Turns in one plane each, and the order they were made in; the first pair answered:
Kopuv:
 10  25  37  -3   3   7 -25  15 -13  27 -16   5  -3   3  17  24 -12  23  15  -7  19  -5  -7 -18 ->   9   4  -2  -5 -24 -12 -13  25 -37 -28   3  10 -25 -13   6 -12  12  16 -11  11  22  -9   0 -27
-5  8 16 -4  7 12 14  3 20  5 -4  2 -1 10 11 -5 -8 -1  7  6 -8  4 -2 -5 ->  -3   5   5  -6 -11   4  19   9   7  -6  -6  12  -4   7  10  -1   8   6 -19   8  -6   0   5  -1
 -9   2  -7  -2  10   3 -10   2  13 -10  -1 -17  -3   6  -5 -27 -27 -17  18  -2  -4   9  -3   4 ->  -2  15   1  -6 -11   0  -8   8   5  15 -23   2  10  12   4  19  -9   6 -23 -14  -4   4  10  20
  5   0   6  -6  -2   9 -15   6  -4  -2   2  -4 -13  -1  19 -10   5   5  10  -4   1   1  -2  -8 ->   8   2   8  -7  -5   8 -15   7  -6   2  -3   0 -11   1  21  -1   8  11   1  -7   1   0   1  -4
tugu:
-1  8 16  1 11  7 -2 -7 -5 20 -7 12  7 -1 11 10 -4  0  7  3 -4 -9 13 -7 ->  -4   7  13   4  15   9   5 -12   0  17  -7   8  11  -2   4   7  -7  -6  14   6  -5  -7  11  -2
  0  -6  -6  -2  -7  -6   2   9 -11   1   0   4  -5  -3   4   0   8  10 -17   6   3  -3   0  -4 ->  -5 -11  -9   1   4  -3   9   3  -8  -5   6   0  -5  -6  -3 -13   1  -3  -1  12  -1  -4  -3  -9
  5   6  -9  -6  12   3 -27 -11   5 -20  -4 -15  -9   8   4 -17  -2  -5   5   2  -5  -3  -8 -10 ->   6  10 -16  -4   4   4 -22 -11  13 -15 -15 -21   3  13  -7  -5  -4  -5  -3  -2  -2   2  -8   7
-14  -4   6   4  -1   6  15 -12 -11   2   7  23  11   0  -1   2   5   0   5  11  -9 -17  11  10 -> -12  -1   5   6  -5   7  16 -11  -9   4   3  22  14   3  -4   8   6   2   1   8  -8 -15  10  15
Nup:
 -9 -17 -17   4   2  -2  15  -1 -13 -23  10  13  -2  -9  -6 -19   5 -17  -4  18   3  -8   9  -8 ->   7  -4  -5  -7 -17  -9 -26  19  -6 -12   2  -6 -12   8  16 -10   6   9 -14  -5  21   7  -8  -4
  4   4  -3   1 -10   2   8   0   1   7 -17   2  14   1  -6  21   3   8 -19  -5  -2  -2   7  11 ->   0  -2  -7   3  -7   1  16  -3  -5   0 -11  10  11  -6  -9  14   7   3 -20   2  -6  -9  13   5
  1  -9  11   3  10   4  17  -5  -6   0   5   2 -10 -10   8   0   6  -9   6  16 -21 -15   9 -19 ->  12  -1  20  -5  -4  -1 -11   9  -6   7   2  -9 -18   1  25   5   9   8  -2   1  -8  -6  -3 -18
Then:
Between the rows of a pair lie 2 to 3 turns.
 -2   3   3  -6  16   7  -6  -5   4  -8  13   1   5  -7   5 -17 -14 -20  22   5  -8  -5  -3   0 ->   1   6  10  -8   7   4  -3  -2 -12  -1   9  25   4 -11  16   2   3  -9  -3   7 -12 -17  12  -6 => Kopuv tugu Kopuv
 -2 -21 -12 -15 -20   6 -15   9  -3 -14  21  11 -18   8  -9  -2  18  13 -10  -4  -4 -13   0 -16 ->  -2  -9  15 -12   0  19 -17   1  11  25   9  13  -3  15  -2  24   4  16   7 -14  -9 -14   0 -12 => tugu Kopuv tugu
  3   3   4  13  16   5  12  -4 -10   7   5  -5  -1  -1  -5  -8   6 -12   5  18 -10  -7   1  -6 ->  12   9  -3   9  -5  -2   1   8  -5  11  -7 -16   6  10  -6   7  10   2 -14   4   1   4  -6  12 => Nup tugu tugu
-30   9  19  -2  24   1  -6 -10  14  18  -2  14   6 -10   0  19 -21  -8  18   5   1   4  -5 -12 -> -29   0   9  -5  13  -7  -4  -4 -10  -8  12  28 -12 -22   7   3  -3  -6   2  16   1  -6   6 -30 => Nup Kopuv Kopuv
 1 -3  9  5  3  2 -5 -4 -4  1  3 -3 -7 -5  7 -8  0  0  2  1  0  3 -2 -6 ->   2  -5  -1   6  -6  -3   2  -3  -7  -5   0   0  -4  -6   0  -5   5   0 -10   3   0   3   2  -1 => Kopuv Nup Kopuv
  6  -2  -2  -5 -12  -5  -3   8   3  -9  -1 -14  -5  -7   0   0  -1  -9   4   8   3  -3  -4   1 ->   9   1   1  -6 -16  -6  -6  10   2  -4  -4 -13  -5  -4   5   7   1  -4  -1   4   4  -2  -4   3 => Nup tugu
  2  11   4   6   2   3 -11 -12  -3  16  -2   5   2   1  16  10  -6   6   7   0  -4  -4   2 -18 ->   3  10   1   4  -1  -1 -19  -7  -4   8   3   2  -5   1  19   1  -5   8   7  -1   0  -1  -2 -22 => tugu Nup Nup
 -5   4 -10   2  11   6   3  -8  15   6 -15  24  25  -5 -37  17   1 -22   5  -5   7   5   6  32 -> -11   1   6   2  32  12  -4 -13  14   9  -2  25  17  -9 -27   3  -7 -29  30  -2   4   0   5  13 => Nup tugu Kopuv
 15   1  12  -5   9   2   4 -15 -11  15   2   4   2  -5   9   9   1 -12   4   7  -4   1  12   8 ->  13  -3  11  -5  13   2   3 -16 -11   9   7  -1  -1  -7   7  -1  -1 -17  12   9  -3   1  10   5 => Kopuv Kopuv
 11   1  -9  -6   3   4 -10  -3  33 -14   6 -18   3  13  -9 -17 -25 -15  24  -2  27  15 -24  21 ->   8  -3 -22  -4  -7   0   0  -2  29 -25   5 -14   6  11 -17 -18 -19 -17  13   3  26  14 -20  26 => Nup tugu Kopuv
  4  -3  11 -10  -7   0 -13 -15 -18  -9  17  26 -23 -25  13 -17   5  14 -12   0  -5 -21  -1 -32 ->   8   8  17  -9   1   6 -34 -14  15   8   6 -14 -14  -3   7 -19 -22  14  19 -19   7   4 -28 -12 => Nup Kopuv Kopuv
 -4   2   5   3  -8  -6   8  -3   7   2 -18   3   0   0  -6  19   0  12  -9   1   3   0   0  13 ->  -2   3  20   0   4  -2  -9  -2   6   6  -7  -1 -14   0  11   4  -5  13  11  -1   5  -1  -7  -4 => tugu Kopuv Nup
  0  13  23  -4   9   2 -16   2   0  -2   9   2 -14  -3  14 -14  -4   7  16  -7   0  -2   5  -3 ->   4  20  14  -4  -6  -1 -12   6   8   8  -9  -5   1   6   5   8  -3  14  -1 -16   4   6   4  22 => tugu tugu
 12  -2  13   2   4   2   6   3   0  23 -13  -9   4  -2   7   6 -11  -6   0 -10  -2  -6  10  -7 ->  10  -7   8   2  11   3   7   1   1  13  -5 -16   0  -4   4 -10 -15 -14  12  -6  -1  -5   5 -12 => Kopuv Kopuv
  1  -2   5  -4   4   1  -9   5  -2 -13   9  -9 -13  -1   7 -22  -6  -6  12  -1   5   3  -7 -13 ->  -4   5  14   3  12  10  13  -6   4  17 -10   7  12   0  -3  13  -8  -6   5  -2  -5  -3   5   4 => Kopuv Nup
 -9 -18 -20   1   0  -1  16  -5   1 -21  16  11  -4  -3  -8 -12   7   2  -1  12   5  -4  -7   5 ->  -6 -12 -16   1 -12  -3  18  -2  -2  -8   6  20   2   1  -4  10  14  14 -20   6   5  -7   0  13 => Kopuv Kopuv
 -7   1  11  -1  19   4   2 -16 -10   3  12  17  -4  -7  11  -5  10  -6   4  12  -2 -14   7 -20 ->  -7   4   7   1  24   8  -3 -16  12   5   8  -9   3   2   0 -11  -7 -13  26   5   3   2 -10  -7 => Nup tugu
  4  -1   6  -2   5  -2 -11   2   2  -3   6  -1  -9  -1   1  -8  -1   1   4   0   1   0  -3  -7 ->  1 -3  3  1 11  1  0 -3  6 -1  4 -1 -2 -3 -6 -8 -5 -5  8  2 -2 -1 -1 -4 => Nup Nup
  7   2  -3  -9  -9  -3 -11   6  -5 -11  -2   7 -11  -3   9  -7   0   0  -3  -9   1   1  -4  -7 ->   7   5   2  -9  -9  -1 -11   5  -5  -4  -6   9  -7  -2  10   2   1   5  -6 -12   1   0  -4  -5 => Kopuv Kopuv
 15  -7 -22  -9 -32 -10  -7  17 -32 -19   3   5  -7  -4  11  -4  11   5 -12  -3  26  -1  11   9 ->  -4 -12 -16   6  11  10  26 -12 -10  -4   2   2  17 -10 -15  -7 -17 -28  35   8  10  -5  12  14 => Kopuv tugu Nup
 -4  -1   1  -3  -4   2  17   6  -3  -9  15  16  -1 -16  -7   1  17  -3 -10   9 -17 -10  12   2 ->   3   7  14  -7  -9   2   3  12  -2   7   8  15  -1  -7   7  16  18  11 -16  -3 -13  -8   9   4 => Kopuv Kopuv Nup
-12 -17  17  -2  15   7  23  -6  -5 -16   3  -3   1  12  -2  12   2   5 -16 -12   7  -9   8  14 ->  -8 -15  28  -5  19   8   5  -3  -2 -14   8 -13  -7  16   9   3  -3   7  -3 -16  11  -5  -1   6 => Kopuv Nup Kopuv
 4 -7 -4  3 -2 -2  4  8 -9 -2  1  0 -1  0 -1 12  0  7 -9  1  2 -5 -4  8 ->  4 -6 -4  4 -1 -1  1  8 -3 -2  1 -8  1  2 -3 10 -5  6 -3 -2  4  0 -8 11 => Kopuv tugu
  1  -7 -13   1 -10  -2   1  -2  -1 -12   0  -3   4   1  -8  -5   3   1  -6  -2   1   3  -4   7 ->   3  -7  -1  -1  -5  -1 -12   0  -6 -10   7  -1  -7   0   6 -11   3   5   0  -3   2   0  -5  -7 => Kopuv Nup Nup
-3  3  5  0 18  9  1 -9  7 -2  6 -9 -3 -2  2 -6 -8 -8 22  3 -3 -1 -7 -7 ->   3   1 -11  -6 -11  -5  -1   5  -9 -20   4  -2 -11  -4   4  -3  12   6 -13   3   3  -1  -1  -3 => tugu Kopuv tugu
-5 -1 -5 -6  0  5  2 -1  4  5 -9 -1 10 -2 -8  2 -8 -1  5 -3  1  4 -2  4 ->   0  -2  -3 -11  -7   0 -10   6  -6  -4  -3   2  -2  -2   4  -4   0   7  -4  -4   5   3  -2  -5 => Nup Nup
  3  -7 -17   8 -16   0  -6   4 -14 -19   6   0 -12   0   6 -14   6  -4 -10   7   5   8   6 -10 ->   8   0  -3   5  -9   3 -24   7  -7  -5   5  -9 -14   9  17 -11  -1   3   3  -2  10  12  -3 -13 => Nup tugu
-16   6   6   7  -6  -8  17   4 -13   0   7   9  -9  12  -2   4   9  -4 -15  -9  -2   1  23  -9 -> -19   7   0  11   4  -1  19  -1   6   3   2 -10   0  19 -16  -1  -6 -14   4 -11   0  12  12   3 => Nup tugu tugu
 -9  -1  -3   3   9   4  12 -12   0  -3   6   8   5  -7 -11  -9  -1 -11  10   9 -10  -1   4   0 ->  -6  -1 -11   2   2   0   4  -6   4 -12   7  -5   2  -2 -13 -16  -3 -12  11   5  -3   8  -4   5 => Nup tugu
  8   3   7  15  19   7   4   5  -7   7  -4  14  -5  -5   4  -8   1  -9  10  -2  -7  10  11 -21 ->  11  -1  -6  13   3  -1  -1  13 -11 -10  -2   9 -13  -5   3 -18   9  -6  -2  -1  -1  14   8 -19 => Kopuv Nup Kopuv
  6  -3  -8   3   9  -9   4   1   9  20   5 -11   5   7 -13   2   5   5   8  -5   5  11 -11  13 ->   4  -7   1   1  18  -9  -3   1  -1  14  18  -4 -10   1   0 -12   7   3  17   1   3   3  -9  -9 => tugu tugu
-10   4   7  -5  16   1 -10   3 -10  -8  11 -13 -17  -6   4 -10  -6   2  -5  -3  -4   5 -14 -16 -> -12  10  11   0  22   7   5  -6  -2  14  -4  -5   4  -3  -4  17  -9   2  -7  -5 -10   4  -6   0 => Kopuv Nup
  0   4   5   4  12  12  -3  -1  22  18  -5 -18  11  10  -9   5 -13  -6  24 -11   3  12 -12   9 ->  -5 -10 -25   8   0   4  22  -2  11 -14  -1  -9  10  -3 -28  -8  -1 -17   7   5  -2   6  -2  10 => Nup tugu Kopuv
  5  -3  -9   0 -22 -11  10   6 -12 -17  -9   0  -5  -4  -3 -10  29   4 -21  16 -13   7  14  -1 ->  -2  -8  -4   2   0  -4   7  -1   1 -21   3 -16 -10  -4  -7 -34  11 -11  15  19 -14  11   3 -10 => Kopuv Kopuv Kopuv
  2  12  -1  -1  13  10  -1   9  -2 -14   0 -10 -12  21   1 -14  -4  -7  27  17   5   1  -8  14 ->   0  14  -5   3   7  13  19   3  -3  -4 -13   4   5  19 -10   9   0  -7  10  19  -1  -5   4  29 => tugu Nup Kopuv
 -6   9  27  -7  -3 -10 -18   4  -7  -6   8  14 -16  -6  18   1  15  22   1  -5  -2  -5  13  -6 -> -10  13  36  -2  14  -2 -15  -4   9   9   4   6  -6  -2  13   5  -1  14  23  -8  -3  -1   8   0 => Nup tugu
-3  5 11  1 15 10  1 -3  7 22 -6 -1 15  0  1 15 -7  0 11 -6 -9 -5 -1  6 ->  -1  -7 -11  -3  -7  -4   2   7 -16 -16   8   7  -7 -12   2  -7  14   3 -14   5  -5 -11   6  -7 => tugu Kopuv
-12  14   6  -2  -1  -2  -1  -7  -4   8   0  -4  -8   5  -8  14   5  -6  -1  -6  12   4   1   9 -> -10  15   7  -4  -3  -2  -4  -5  -7   6   1  -4 -11   5  -4  12   7  -4  -4  -7  13   4   0   7 => Nup Nup Nup
  3   5   3  -6  -6  -5   2   3 -12  13  -4  -4  -3  -4   1   3  10   6 -15 -14   9  -2   1 -15 ->  -3   3   8  -3  12   3   4  -5  -4  15   1 -10  -1  -4  -2  -7  -2  -4   9 -11   5  -2  -4 -20 => Kopuv Kopuv tugu
 -9   4  -1   6   5   3 -10   5   2   6   3  -4 -19 -14  12 -20  -9 -10  17   3   8   6  -9 -10 ->  -5   4  -5   1 -13  -5 -12  13 -11   3  -1   8 -22 -15  17 -10   7   2 -11   1  11   2  -1  -9 => tugu Kopuv tugu
  7  -9 -10  -6 -28 -11 -17  18 -29 -25  10  -2 -24   4  16 -16  17  13 -20  -7  11   3   0  -4 ->  12   2   9  -7 -26  -6 -22  18 -24   7  -6   5 -10  13  24  16  16  25 -26 -18  10   2   4   5 => Kopuv Kopuv
  8   3  16   0  -5  13 -10  13  -8  15   5  14   3   6  13  14  12   9 -16   5  -9  -6  18  -2 ->  -2 -11  -2   7   4  15  11   5  -8  -8  18  12   2  -4  -6 -13   7 -12  -2  22 -14  -9  19  -6 => Nup Nup Kopuv
  8   1   2  -2  -6  -3 -21  15 -23 -12  17  10 -32  -4  23 -11  10  14  -7  -3   5   2   4 -20 ->   6   0   8   1   9   2 -25  10 -15  -7  20   1 -32  -3  23 -20   0   6  14  -3   4   4  -2 -23 => Kopuv Kopuv Kopuv
 -4   6   3  10   4  13  44  -1 -17 -15  -7  31  17 -12 -10  30   2  -8 -23  11 -22  -7  29   5 ->  -2  -3 -16   9  13  12  22   4   5 -48  12 -19   0  -3 -23 -25 -22 -27  22  11  -7  18  -6   4 => Kopuv Nup tugu
  4   5 -26  15 -15  -3  11  -1   5 -17  -7  -3   8 -15 -12  -7   4  -8  -6   6  -5   0   4  13 ->   7   9  10  10   7   4 -14  -2  -1   0   7   6 -11 -15  21 -13   0   0  17   2  -8 -10   4 -19 => Kopuv tugu tugu
  4  -1 -18   1 -14  -8   1   6  -7 -15   4  -9  -6  -4  -2 -16   9   0 -13   3   4   2   4  -1 ->   6   6  -9   0 -17  -6  -1   7  -5   3  -8  -3   3   1   4   5  10  11 -24  -4   3   1   8   6 => Kopuv Kopuv
  5  13  -5 -13  -9 -14 -11  -8  -2 -15   3 -10   9   6   9  -9  -4   3 -12   1 -21 -20 -11  -3 ->   3  13  -6 -11  -6 -12 -11 -10   4 -14   2 -17  11   9   5 -12  -9  -1  -3   0 -20 -16 -12   0 => tugu Nup
  1   0 -10  -2  -6  -2   0  -1  10  -3  -9   2  17   3  -3   1  -3  10  -1  -4   1   7   2  13 ->  2  4  2 -4 -1  1 -7 -2  9  7 -8  3 16  5  6  4 -6 14  4 -7  1  5  2  8 => tugu Nup
  1  11   1  -2  -9  -3  -8   7   7  17  -8  -6  11   6   9   0  -4  15   1 -14  12  14  -8   3 ->  -1   7  -1  -1  -1  -2  -8   4   9  11  -1 -13   7   6   6 -12  -9   7  13 -11  11  16 -13  -2 => Kopuv Kopuv
  3 -15 -31   9 -16   2  -3   7  -3 -33  30 -10   3  -4   9 -23  16 -14   4   3   6  15 -10 -21 ->   0  -8 -30  18  -5  13   8  -2  21 -11  15 -24  27   6 -10  -5  -1 -22  21  -4   4  23 -17   3 => Nup Nup
  9  -2   5  -4  -1  20 -15  -6   0  -4   7  13  11   1   3   9  10  -4  -8  -4   5  -5   5 -12 ->  10  -3   7  -4   0  20 -20  -3   2  -5   9   8   9   2   4   5   7  -4  -4  -5   6  -4   2 -13 => tugu Nup Kopuv
  4   6 -12  -5 -24  -7  -9  15  10  -5  -4  -7   2   7  -1   3   6  13 -17 -12   9   8  -8  11 ->  -8  -6 -21   1 -12  -5  18   4   0 -19   5   9   1  -9 -13  -9   8  -4 -14   6  -4  -5   7   2 => Nup Nup
